In the data rows, 128 means zero.
Here are some points, one per row:
[128 120 147 113 137 149 107 145 136 104 113 124 134  80 114 159 178 131
 138 118 155 152  96 119 154  98 135 117 132 139 132 152 113 135 166  97
 123 141 125 149  93 143 130 147 107 169 135 126]
[126 152  67  59  79 100 150 151 160 169 130 124  77  83 128 130 136 102
 122 101  76 107 104  97 152 202 156 177 144 150 161 143 177  49 173  94
 114 141  79 142  95 103 132 146 175 141 157  55]
[144  93  93  97  71 109 142 112 146 139 146 101 118  79 128 142  75 106
 176 102  97  70 124  97 115 191 106 145 115 146 142 148 160 141 106  94
 109 132 131  86 152  93 144 157 134 145 130  89]
[196 123  49 102  99 145 145 138 116 137 163 137 155  68 226 211 143  65
 183  87 143 125 124 109  75 175 120 139 113 208  91  49 109 134 212  81
 200 140 152 135 143  59 160 125 148 145 121  71]
[199 118 135 116 142 182 155 128 147 126  92 126 197  79 146 252 123 105
 175 102 142 183  83 109 106  99 172 120 123 145  75  34 148 133 142  73
 148 146 111 142 133  56 170 194 114 108  88 191]
[139 129 112 176  99 117 147 159 142  91 110  99 133 109 175 185  82 135
 146 158 101 167 169 137 110  93 137 126 129 146 109 103 128 163 118  88
 141  55 126  65 129  51 160 156 139  99 107 155]
[150 161 133 211 103 121 142  97 139 102 126 136 125 115 164 133 120  89
 142 118 151 167 127 145 104 119  80 104  99 140 126  97  61 127 144 146
 164  86 164 141 124 105 135  97 136 132 165  90]
[108 145 165 233 129  92 151 148 122  66 111 128 115 109 130 145  53 160
 110 137 148 183 171 193 151  52  97  82  74 136  80 141  93 161 117 136
 178  81 144 121 162 119 112 167 111 101 122 168]
[141  75 220 178 166 143 124 127 135  99 103 142 188 107 124 167 141 121
 150 116 189 173  96 145 169  71 111  83  67 103  95 124 102 112 195 124
 147 154 134 148 129 190 104 170  82 142  89 208]
[103 103 163 170 119 154 170 185 106  86 139 126 125 116 110 152 158 167
 137 123 114 145 121 155 194 139 101 136 124  68 154 167 173 168 150 126
 206  88 124 115 103 201 105 107 150 154  98 169]
[123 113 135 124 110 132 150 157 127  89 156 117 137 119 114 145 151 156
 163 128 115 106 141 161 149 139 111 128 106  97 131 185 168 173 122 134
 167 137 126 149 104 188  98  62 144 185 120 119]
[ 88  92 114 148 139 101 144 129 123 110 149 113 125  94 129  99 153 132
 170 149 115 118 139 131 121 158  93 144  90 111 162 230 128 185  98 129
  95 127 119 115 150 168 140  86 150 160 145  93]
[ 81  97 121 152 122  71 134 112 125  85 129 107  97 113 116  89 115 132
 160 127 127  71 132 140 141 170  94 154  94  96 143 236 128 143  59 152
  91 144 121  93 175 191 126 121 129 166 164 125]
[ 91 134 119 166 116 103 141 124 134  89 126 108 115 133 101  78 117 131
 132 154 125  76 136 132 125 132  80 133 130  89 153 198 114 132  77 117
 100 134 123  96 151 149 116 108 129 150 164 119]
[141 178  91 166 166 105 141 158 184 106 124 153 109 155 120  96 131  85
 123 108 158  86 137 159 123 132 149 120 125 165 128 144  99  81 131 147
 133 118 111 173 138 152 103 112 143  96 101  89]
[ 93 120 144 173 122 106 133 132 107 104 149 137 106 154 119  97 129 143
 114 133 119  79 173 135 135 118 105 150 125 122 151 182 104 145  81 133
 102 103 119 114 159 138 104 110 119 161 140  96]
[ 79 135 106 146  85 101 139 152 120 131 143 124 101 158 131  96 117 137
 111 122 127  87 179 128 124 130 133 149 116 161 137 160  88 126 109 117
 134  79 128 157 163 111  95 109 111 169 100  87]
[134 134  73  97 118 106 140 131 124 134 169 140 158 149 153 129 121 140
 123 137 118  35 200 128  96 113 155 140 138 169 135 116 125 145  96 107
 102  81 128 152 141 105 112  87 103 168 128  96]
[175 159  47  49 135 152 133 108 101 152 197 147 176 168 211 122 217  55
 116 101 175  39 131 116  56 137 146 155 155 207 136  46 110 114 186  72
 181  71 191 161 125 106 109  43 143 134 130  63]
[121  92 141 184 119 121 122 119 131  92 140 117 121  86 132 141 118 146
 164 136 128 129 141 164 163 122  79 130  74 127 114 155 114 148 113 117
 124 135 152  82 154 127 114 168 122 119 123 129]
[179 119 109 136 120 116 136 136 147 123 173 132 164  86 191 128 204  92
 184 138 207 117  99 165 144 167  59  95  41 129  91 106  83 118 202 103
 213 150 156 157 125 188 109  89 134 170 140  81]
[149  94 170 131 180 135 105  91 159 130 124 114 172  99 101 125 167 116
 175 128 178 126  92 124 142 139 108  84 105 125 113 151 109 115 139  86
  94 180 148 138 118 167  88 134 116 140 101 146]
[129 111 148 115 107 122 120 135 146 134 159 122 156 121 108 147 164 136
 137 146 129 135  94  83 140 109 130 117 103 124 151 130 136  94 138  88
 111 135 119 177  91 145 132 116 101 171 123 121]
[131 120  83 125 101 114 150 146 116 101 164 126 141  83 146 154 124 135
 190 140 110  79 149 143 126 181 108 139  92 145 127 151 148 145 131  89
 139 118 138  96 160 136 136 119  89 159 118 103]
[175 135  48  93 118 121 122 116 123 110 188 153 170 116 176 130 202  56
 174 116 168 106 167 144  98 149 115 139  96 187 127 118  87 134 187  80
 165  98 170 151 144 120 141  55 138 165 154  71]
[114 128  85 161 127 105 112 134 146 115 148 129 142 153 132 135 112 126
 144 145 152  81 213 134  93 121 132 126 145 173 147 135 113 146  54 107
 113 102 142 114 188 117  93 104 129 111 100 107]
[148 176  83 122 124 154 122 150 101 115 164 144 158 175 187 130 214  89
  90 166 155 100 187 150  96 110 150 126 180 167 139  41 105 163 151 136
 211  82 169 165 126 122 125  70 156 130 156 102]
[111 149 138 148 145 143 149 156 134 120 136 120 127 173 125 126 146 143
  90 159 108 111 176 141 133  68 150 136 175 115 140 128 145 188 115 120
 168  61 162 154 117 152 115  75 118 122  89 157]
[143 150  82 125  94 151 149 120 128 137 174 142 139 127 158 103 190  97
 128 139 186 125 153 128 136 148 117 122 142 146 139  77 107 128 200 105
 194  52 146 169  99 124 141  69 148 170 147  87]
[ 76 129 127 169 115 109 145 138 121  95 140 100  87 159 120 112  99 145
 103 145  98 154 173 152 136 108 122 129 158  98 154 163 155 184 102 156
 127  84 119 102 149 113 151 108 136 103 142 140]
[114 112 171 115  80 149 116 150 151 133 116 137 103 147  97 178 165 125
 102 160 105 180 154  96 112  47 161 167 171 120 156 118 125 160 122 103
 104 106 104 114 124  78 169 128 134 165 198 139]
[ 80 131 125 196  74 117 160 154 147  92 115  76  76 111 151 125  89 157
 100 124  54 164 179 112 136 112  87 146 118  99 161 147 146 143  95 139
 126  98  76 114 178  65 140 153 121 141 171 129]
[138 140 173 159 119 141 119 129 141 119 100 112 113 109 106 142 158 129
 140 126 143 185 136  95 146  68 114 133 123 103 156 162 125 151 131 112
  94 127 134 120 127 117 145 156 112 163 182 103]
[ 91 160 121 147  73  59 145 136 203 119 138 120  64  80 111 109 118 126
  93 142  76 151 100 126 145 151 123 146  87 144 147 183 124  82 142 141
 109 139  80 134 127 125 150 178 158 151 175  72]
[ 89 126 183 127 125 135 121 113 136 135 135 127 134 115  69 144 159 125
 138 142 142 166 137 124 147  77 121 114 128 121 158 171  97 131  98 114
  93 155 129  99 130 116 137 158 100 169 159 135]
[131 125 152 112 148 133 109 119 116 155 116 125 142 117 110 134 167 118
 146 157 136 160  98 116 109 124 133 118 150 125 169 168 117 130  96 131
  74 159 130 109 127  90 168 110 111 128 151 146]
[117 178  95 117 122 105 126 144 140 139  82 153  99 142 105  93 128  79
 109 127 120 163 140 138 104 169 196 173 169 127 165 184 132 161  77 166
  88 135 138 106 149  86 200 125 188  41 167 100]
[124 111 119 136 119 108 157 112 107 127 119 120 100 123 117 125  93 107
 155 136  88 105 164 133  76 125 151 149 149 106 165 172 155 175  36 122
  88 144 143  85 184  78 167  98 144 120 154 101]
[ 91 130  84 163  58  88 123 140 143 123 141 105  99 119 143 109  52 171
  73 115  64  86 177 101 131 111 122 130  78 152 105  88  99  81 116 103
  90 123  93 134 168  92  76 167  93 129 132  85]
[102 146  78 108  84  82 104 189 126 143 159 117 115 181 135  91  66 191
  64 131  90  51 160 103 125 112 123 140  88 177 102  41  86  71 118 128
  93  66  96 164 145 105  60 184  92 113  97 134]
[116 144 129  95 132 110  82 117 126 169  99 157 141 162 138 108  92 131
  81 116 137  80  96 117 124  88 153 114 114 146  66  76  93  73 144 178
  54 166  98 160 138 119  71 168 101 113 139 138]
[157 148 130  87 177 155  67 120 115 164  87 159 133 194 139 128  69 150
  90 125 152  98 100 113 121  87 157 104 136 150  61  26  95  52 154 172
  90 167 155 157  87 118  73 139  77 104  74 187]
[166 126 181 104 211 155  66 119 113 191 125 178 145 200  92 110 109 157
  53 129 174 148  89 142 137  69 139  90 130 123  56  27 108  55 143 179
 119 133 136 146 100 170  83 160  82  52  83 205]
[106 117 184 170 167 125 121 140 103 134 111 119  62 152 103 103  78 185
  71 136 109 194 143 185 172 108  87 115 134  48  94 122 143 136 131 193
 177  93 123 118  92 176  95 144 129  78  85 219]
[131 101 206  88 178 153  88 111 116 170 108 145 130 124  89 105 157 143
 134 114 144 152  79 136 164 176 143  98 133  90  95 109 154  74 152 154
 117 185 107 175  66 198 137 164 101 119  92 164]
[ 84 119 148 127 106 131 138  98 102 165 176  93  82 145 102  93 125 208
  78 107  72 112 112 128 169 184  89 124 135  69 150 165 181  93 143 172
 141 107  96 114  95 192  77 115 115 148 143 131]
[119 106 170  77 158 142  67  87  92 154 113 129 106 168  67  59 115 170
 118 114 148 116  59  82 157 137 125  91 143  75 143 123 142  89 143 178
  96 177 109 134  66 222  87 117 118 116 123 157]
[128 127 172   2 155 193 103  97  90 207 111 108 101 185  68 103 123 165
  64 131  73 149  69  97 149 176 166 161 230  66 189 106 201 100 138 160
 129 177 124 129  74 147 136 129 149  94 146 147]
[106 101 118  70 120 130 169 111  63 174 121  86  64 128 125 104  38 185
  81 121  34 153  73  96 139 231 137 171 205  77 157 113 210 133 141 208
 134 150  96  74 116 133 150 127 160 108 154 135]
[187  95 131  21 137 178 105  60 105 158  95 130 162 121 125 125 105 140
 195  95 108 143  14  86 115 189 173 147 149 137  97 114 197  94 139 162
 121 226 111 100  95 127 160 154 145  81 100 147]
[189 103 158  73 229 181 114  71 103 129  67 144 177 122 132 144 113 100
 163 127 156 170  70 117 117 117 158 112 181 110 106  92 154 162 100 120
 120 227 160 116 126 115 199 141 152  83  86 181]
[170 125 130 114 192 188 103  67 104 160  84 154 197 150 128 150 162  98
 172 117 174 162  87 118 101 138 169  77 166 136 114 130 150 152 111 122
 110 198 147 137 115 105 174 143 138  79 111 164]
[132 184 141 144 184 116 141 137 141 141  85 166 133 140 136 119 103  90
 131 101 150 156 116 148 113 144 145 126 154 143  98 136 130 151 119 151
 126 163 135 111 129 126 191 142 199  52  83 159]
[137 173 106 143 130 110 144 166 160 134  87 155 118 127 114 148 100 104
 101 134 122 163 139 139  99 131 179 142 147 148 126 126 137 128 137 150
 145 119 115 121 105 111 149 148 170  91 118 130]
[120 132 186 158 154 177 132 117 151 111  65 135 177 114 121 131 156 118
 118 134 154 198 118 127 126  78 139 107 114 113 123 135 110 137 102 125
 105 143 128 109 137  88 147 184  99 115 122 177]
These points spread out most along one direction. How far along it is each point below, from 0 to 99? 50 is the average, and the first point above lies past it. One standard deviation of the points above along it is 16.
[148 176  83 122 124 154 122 150 101 115 164 144 158 175 187 130 214  89
  90 166 155 100 187 150  96 110 150 126 180 167 139  41 105 163 151 136
 211  82 169 165 126 122 125  70 156 130 156 102] 36
[139 129 112 176  99 117 147 159 142  91 110  99 133 109 175 185  82 135
 146 158 101 167 169 137 110  93 137 126 129 146 109 103 128 163 118  88
 141  55 126  65 129  51 160 156 139  99 107 155] 39
[ 80 131 125 196  74 117 160 154 147  92 115  76  76 111 151 125  89 157
 100 124  54 164 179 112 136 112  87 146 118  99 161 147 146 143  95 139
 126  98  76 114 178  65 140 153 121 141 171 129] 33
[187  95 131  21 137 178 105  60 105 158  95 130 162 121 125 125 105 140
 195  95 108 143  14  86 115 189 173 147 149 137  97 114 197  94 139 162
 121 226 111 100  95 127 160 154 145  81 100 147] 81
[128 120 147 113 137 149 107 145 136 104 113 124 134  80 114 159 178 131
 138 118 155 152  96 119 154  98 135 117 132 139 132 152 113 135 166  97
 123 141 125 149  93 143 130 147 107 169 135 126] 54
[117 178  95 117 122 105 126 144 140 139  82 153  99 142 105  93 128  79
 109 127 120 163 140 138 104 169 196 173 169 127 165 184 132 161  77 166
  88 135 138 106 149  86 200 125 188  41 167 100] 47
[106 117 184 170 167 125 121 140 103 134 111 119  62 152 103 103  78 185
  71 136 109 194 143 185 172 108  87 115 134  48  94 122 143 136 131 193
 177  93 123 118  92 176  95 144 129  78  85 219] 67
[141 178  91 166 166 105 141 158 184 106 124 153 109 155 120  96 131  85
 123 108 158  86 137 159 123 132 149 120 125 165 128 144  99  81 131 147
 133 118 111 173 138 152 103 112 143  96 101  89] 43
[111 149 138 148 145 143 149 156 134 120 136 120 127 173 125 126 146 143
  90 159 108 111 176 141 133  68 150 136 175 115 140 128 145 188 115 120
 168  61 162 154 117 152 115  75 118 122  89 157] 45
[126 152  67  59  79 100 150 151 160 169 130 124  77  83 128 130 136 102
 122 101  76 107 104  97 152 202 156 177 144 150 161 143 177  49 173  94
 114 141  79 142  95 103 132 146 175 141 157  55] 43
[108 145 165 233 129  92 151 148 122  66 111 128 115 109 130 145  53 160
 110 137 148 183 171 193 151  52  97  82  74 136  80 141  93 161 117 136
 178  81 144 121 162 119 112 167 111 101 122 168] 43
[137 173 106 143 130 110 144 166 160 134  87 155 118 127 114 148 100 104
 101 134 122 163 139 139  99 131 179 142 147 148 126 126 137 128 137 150
 145 119 115 121 105 111 149 148 170  91 118 130] 51
[131 125 152 112 148 133 109 119 116 155 116 125 142 117 110 134 167 118
 146 157 136 160  98 116 109 124 133 118 150 125 169 168 117 130  96 131
  74 159 130 109 127  90 168 110 111 128 151 146] 57
[103 103 163 170 119 154 170 185 106  86 139 126 125 116 110 152 158 167
 137 123 114 145 121 155 194 139 101 136 124  68 154 167 173 168 150 126
 206  88 124 115 103 201 105 107 150 154  98 169] 48
